In the rows, zero is written as 128.
The same turns and mirrors carry the whole set onto itself and the rows of a family onto each other. Which other rows belong to the same family as each row named below? List them in the order they appear above.
These 40 rows form 5 families of 8 rows each.
z_840: [127 129 146 120 130 126 136 139 137 100 124 149 132  77  95 123]
z_76: [109 120 144 116 130 125 135 138 139 125 131 161 150  96  94 121]
z_602: [158 141 132 139 137 133 162 168 150 120 136 146 114 115 118 126]
z_7: [127 124 145 134 126 140 126 143 126 111 132 149 134  80  90 124]
z_397: [117 133 148 115 116 129 140 120 143 128 108 181 125 107  91 117]
z_728: [127 131 152 128 132 142 140 146 136  90 125 160 132  88  95 115]
z_754: [110 136 141 127 125 135 139 122 124 113 120 155 113  84  91 136]
z_723: [141 137 112 126 113 130 163 132 142 148 125 157 120 132 124 122]
z_101: [162 136 125 151 136 143 162 156 149 120 131 147 125 119 120 123]
z_878: [161 141 122 127 126 130 167 134 144 151 119 163 115 130 111 122]
z_317: [109 128 142 109 124 124 138 120 130 135 120 166 126  97  85 128]
z_617: [118 147 143 122 123 130 140 121 138 108 114 155 127  90  81 132]
z_529: [163 148 122 145 127 141 167 137 140 129 120 152 103 118 114 130]
z_917: [167 147 131 143 134 133 160 161 138 125 135 141 127 109 113 137]
z_709: [110 125 143 134 133 136 135 141 133 103 132 150 138  85  98 128]
z_562: [150 160 121 137 130 135 172 149 149 128 123 154 102 116 110 129]
z_655: [151 121 122 138 133 136 161 155 138 146 136 159 126 126 127 117]
z_721: [111 148 142 134 127 140 140 124 138 117 120 163 114  94  79 125]
z_733: [163 136 122 144 142 138 166 163 131 131 134 153 119 108 117 125]
z_632: [159 130 125 132 134 133 161 153 154 141 129 156 139 130 115 115]
z_770: [104 120 135 118 122 130 141 118 138 128 116 173 122 108  94 111]
z_283: [142 140 114 135 120 119 157 137 136 161 124 155 119 129 111 131]
z_30: [146 127 119 136 131 119 153 155 138 149 141 148 138 124 122 118]
z_710: [121 118 156 117 127 129 136 138 144 115 126 171 145 102 103 103]
z_191: [150 125 132 128 132 122 162 157 149 132 132 157 127 137 124 119]
z_951: [123 145 145 127 120 142 145 129 137 102 109 168 113  93  85 126]
z_746: [142 146 120 127 127 122 173 138 148 141 119 164 115 137 116 123]
z_291: [119 110 144 125 122 126 128 134 125 124 128 161 148 101  96 117]
z_536: [121 105 146 118 135 122 136 143 134 115 123 167 139  95  98 112]
z_718: [118 144 132 134 120 140 135 125 125 120 118 159 123  79  83 125]
z_455: [160 120 123 126 127 122 159 157 138 137 131 150 137 122 128 122]
z_367: [148 165 118 143 119 141 164 137 142 138 128 147 112 119 108 136]
z_66: [154 155 118 146 135 141 170 146 133 140 125 156 114 120 101 135]
z_12: [147 153 110 146 125 132 161 144 129 136 123 143 105 114 104 141]
z_131: [127 132 153 135 141 132 137 147 134 104 126 157 130  85  82 126]
z_889: [111 130 132 124 116 127 137 114 125 132 114 168 137 101  89 120]
z_748: [116 112 146 115 121 124 129 131 144 115 127 156 137  94 106 114]
z_438: [144 138 118 140 126 138 165 139 141 152 126 164 121 138 112 127]
z_38: [109 132 142 116 115 127 134 115 146 122 116 162 132 107  92 124]
z_72: [152 138 116 148 135 132 157 163 131 125 142 134 124 110 115 128]

Same family as z_840: z_617, z_655, z_733, z_66, z_748, z_438, z_38
Same family as z_770: z_723, z_917, z_721, z_536, z_455, z_367, z_131
Same family as z_529: z_76, z_754, z_101, z_878, z_317, z_709, z_632
Same family as z_7: z_602, z_562, z_191, z_746, z_291, z_718, z_889

The same turns and mirrors carry the whole set onto itself and the rows of a family onto each other. Which other rows belong to the same family as each row named below? List them in the order they appear above.
These 32 rows form 4 families of 8 rows each.
z_210: [146 126 120 138 138 122 137 110 130 119]
z_220: [127 138 133 116 116 144 120 129 125  97]
z_126: [126 104 134 147 116 134 142 148 140 137]
z_561: [126 141 134 116 115 149 127 132 136  96]
z_961: [107 110 127 146 120 125 126 160 129 117]
z_171: [139 141 138 119 111 154 129 132 146 120]
z_6: [110 132 138 116 139 118 119 150 134 139]
z_719: [146 120 116 140 135 124 143 115 135 126]
z_211: [129 109 128 149 118 132 136 159 144 133]
z_224: [138 142 135 122 109 151 129 130 146 107]
z_612: [123 110 132 153 112 129 141 157 137 130]
z_744: [109 139 134 118 143 113 117 146 129 132]
z_67: [149 137 134 120 113 152 129 128 141 113]
z_424: [121 134 139 120 134 120 121 146 143 151]
z_945: [129 109 133 151 111 139 140 152 142 130]
z_394: [151 129 114 134 133 127 141 116 133 121]
z_401: [128 122 116 137 139 112 133 121 119 103]
z_712: [128 129 121 131 141 112 129 118 127  99]
z_275: [112 109 132 148 119 127 138 159 127 117]
z_253: [121 145 139 115 116 142 120 138 130  97]
z_5: [143 124 118 134 137 130 140 109 141 125]
z_811: [134 125 119 134 144 118 134 113 121 108]
z_920: [122 134 137 122 131 130 133 144 146 156]
z_476: [112 112 133 147 116 127 131 159 126 107]
z_701: [106 136 135 125 139 119 115 152 126 136]
z_475: [125 142 141 125 119 140 124 134 130  90]
z_913: [107 139 139 119 134 112 121 153 130 129]
z_200: [129 131 113 130 135 119 133 117 118 103]
z_867: [127 134 137 128 138 126 125 152 142 153]
z_673: [139 137 137 128 114 158 135 125 144 116]
z_228: [127 135 134 122 139 125 126 139 144 154]
z_747: [112 109 137 144 120 116 131 157 125 111]

Same family as z_945: z_171, z_719, z_744, z_401, z_253, z_476, z_228
Same family as z_561: z_210, z_6, z_224, z_612, z_424, z_275, z_811
Same family as z_920: z_126, z_712, z_5, z_475, z_913, z_673, z_747

The same turns and mirrors carry the whole set onto itself and the rows of a family onto each other. Which other rows belong to the same family as each row named below? List them in the order they appear above.
These 18 rows form 3 families of 6 rows each.
z_554: [136 128 130 116 130 128 127 105 137 111 106 138]
z_810: [135 115 139 111 125 135 127 107 144 131 110 129]
z_48: [122 136 132 144 112 105 115 153 109 127 130 110]
z_856: [124 128 144 143 101 104 119 142 112 138 121 100]
z_422: [118 139 133 141 114 110 123 157 112 133 132 111]
z_598: [122 139 138 144 112 109 114 154 110 134 131 117]
z_148: [135 110 133 110 125 130 127 105 143 125 110 123]
z_569: [121 136 124 150 111 111 136 153 116 132 126 108]
z_880: [129 132 129 156 103 103 116 144 111 127 123 112]
z_552: [120 133 149 142 102 108 125 146 112 146 121 106]
z_258: [132 128 125 114 135 130 137 108 140 114 107 134]
z_477: [116 131 140 141 105 106 129 146 112 141 123  98]
z_637: [126 142 140 153 105 114 124 152 114 141 121 122]
z_374: [134 131 134 114 132 132 133 108 139 118 106 140]
z_757: [131 114 133 109 127 134 135 108 146 129 112 123]
z_943: [140 132 142 112 121 139 125 110 140 121 118 142]
z_20: [141 122 128 114 122 128 123 104 141 105 120 126]
z_761: [132 131 129 109 129 140 142 115 143 115 121 126]

Same family as z_757: z_810, z_856, z_148, z_552, z_477
Same family as z_258: z_554, z_48, z_422, z_598, z_374

The same turns and mirrors carry the whole set onto itself and the rows of a family onto each other. Which other rows belong to the same family as each row named below? List them in the order they appear above.
These 16 rows form 4 families of 4 rows each.
z_918: [130 138 130 162 146 151 161 150 104 134 159 105 117 139]
z_409: [130  98 136 115 125 133 145 143 114 108 172 115  99 128]
z_110: [109 108 126 137 142 126 128 163 123 143 141 128 126 133]
z_864: [113 124 127 136 129 136 139 160 103 155 147 112 133 140]
z_231: [105 114 130 141 118 129 130 130 124 127 142 123  92 163]
z_525: [121 115 126 127 151 144 125 163 124 151 154 112 128 146]
z_772: [135 115 136 112 127 149 138 134  98 112 179 108 117 141]
z_743: [107 127 132 138 122 145 132 134 121 120 147 110  90 172]
z_740: [133 127 134 161 157 133 161 130 114 123 158 120 116 124]
z_136: [118 149 131 147 150 143 165 127 110 133 161 124 112 134]
z_366: [128 129 137 159 149 147 160 133  99 123 175 116 118 128]
z_239: [122 113 132 135 125 119 142 131 127 114 143 109  83 156]
z_533: [113 118 122 141 134 130 117 158 114 149 138 120 122 150]
z_411: [108 121 134 139 122 144 145 123 144 121 152 116  91 152]
z_290: [141 110 136 127 138 138 138 137 104 101 182 111 111 130]
z_850: [139 113 131 105 140 130 140 143 115 104 173 121 119 146]

Same family as z_411: z_525, z_136, z_850
Same family as z_918: z_409, z_864, z_239

